Each path below is one point turned by a fixed rotation once a step. After each direction that follows a path, write how fast that rotation turns it, in deg/step (0 if it stays still).
Each turn is a multiple of 5 degrees from 10 to 175, or 0.
Each row of a path follows its step; steps can be skipped.
Rotation 1:
step 0: [ 16  -5   3  -3   4   8  -1   7  -9  10  16   2  -1 -14  -2   4   6  -6
  -1   5  -4  -3  -4  -9  18   8  -8  -7   2  -4  -7  -5 -11   6   0   5
  -6   0  -3  11 -11   1]
step 7: [ -6  -2  10   1  -6  -1  14  -1   6  -5   1  -3   3  -3  -4  -4   2  -7
   0  -1  12   1   1  -8  13   3  -3  -4   0   4  -1  -2 -20  10  -3 -24
   4  -1  -1  -6 -15  -3]
step 11: [ -9  -4   5   0  -1   0   8  -6 -12   3   4  -1  -4   1 -19   7   5   6
   0  -2   8 -12   6   6  -6  -4   5  -9   1  -2 -12  10  10  -6 -14   7
 -14   8  10   5  -4  -2]
step 12: [ -5  -6   9  -7   3   6   5 -15  -1   0  14   1  12  -7   1   8  15   6
  -5   5   3  -2   1   4   4  12   3 -13   6   3 -12 -11  -9  -8   3   4
 -12   1  -3   0  -8   5]
step 16: [-16  -4 -12   8   4   3   2   5  -8  -6   0   6 -11   3   5  15   4   3
   6 -13 -12  -4  -7  -3  -7 -10  -5  -5   1   2   1   6   8  -9  12   0
  -8  -5   4   8  10  -6]
step 17: [  6   8 -12   1   1   6  -4  13   9  -5   7  -2  -5  -9  -4  15   4   7
  -5   7  -2  -6  -5   7  -5  -4  -5   1   0   5   2 -10  -1  -9  10  16
 -15   9   6   9   3   8]
step 20: [  6  -1  -3 -10   8   1  -8  -6  -4  -2   1  -1  -9   9  14  -2   0 -12
  -9  16  -6   5   7 -19   2 -10  -2  -2  -1   2  -4  -8   0  16   0   0
   9  -2  -6  -7   5  -6]
step 24: [  0  -2   5  -2   5   5   6 -15  13  -4   4  -4   1 -20   0   0  -4   0
  -3   8  -6   1   0  17  -1  -3 -10   1  -5  -4 -15  -7  -1  -4   5 -13
 -10   6  -8   1 -11   0]
step 25: [ -2   6   2   5  -6  -5 -14  -9  16   2   0  -4  10  -3  -3 -12   4  -6
  -8  11  -5   5   2  -1   6  -3 -11  -6   7 -14   0 -10  -5  -6  -9  -9
  13   8  -3   5  -4  -8]
step 30: [  5  -2   7   7  -4  13  -3   8  -1  11   3 -15  17   6 -10  -1   3   8
   4  -2   7   0  -9  10   7   3   1   1   2  -3  -4   1 -10  -9 -15   0
  -9   5  -3   5  -8 -12]
Speeds:
[ 3 -2  1 -1 -3  1  0  0  6  1  1 -4  2 -1 -1  4  6  0 -3  3  2  3  0 -2
  4 -1  3  0 -2  4  3 -3  0  2  3  0  1 -1  0  2  0  0]
145
[ 2 -1 -2 -4  1 -4 -1 -2 -3  3  1 -2  0  0  1 -1 -2  3 -1  1  1 -2  3 -2
  2  0 -1  1  0 -2  0 -5  1  4 -1  3 -5 -2  3 -1  0  6]
125
[-1 -5  0  2  2 -2 -3 -2  2  2  4  3 -2  1 -1 -3  0  0 -2  2  1 -1 -4 -2
 -5 -3  2  5 -4  3 -1 -2  0 -1 -3  0  3  1  1  2  0  1]
155
[ 2 -1  0  1 -3  2 -3  1  0 -1  2 -3  3 -2  2 -5 -4 -3  0  3  0  1  2  0
 -2  3  0 -7  0  3 -2 -4 -3 -1 -2 -4 -1 -2  2  0 -3 -2]
60
[ 1 -1 -2 -4 -3  0  5  2 -2  0 -2  0  2 -3 -3 -1 -2  3  3 -1  2 -2  1 -3
  2  0  3  4  2  4 -5 -1  3 -2 -1 -3  3  1  2 -3  2 -3]
90
[ 2  0  3  1  1  0  1  1 -1  1  3 -1 -6  5 -3  2 -4  0  2  3  0  3  2  2
  4  0  2  0  1  1 -4  0 -3 -2 -2  4  0 -3 -2 -2  2 -1]
35
[-2  0  0  1  0  1  2 -2  0 -5  2  2 -1 -1 -4  2  2  2 -1  0  2  1  2 -4
 -4 -1 -2 -5  3  3  1 -1 -2  2 -1  0 -3  3 -1 -3  6  1]
10
[ 1  6 -1  0  1 -3  1  1 -1  0  3 -2  5 -1 -2 -3 -1  0  0  3  0  2 -2  1
 -3  0 -1  3  2 -2  2 -3 -2 -4  3  3  3  0 -1  4  6 -1]
90
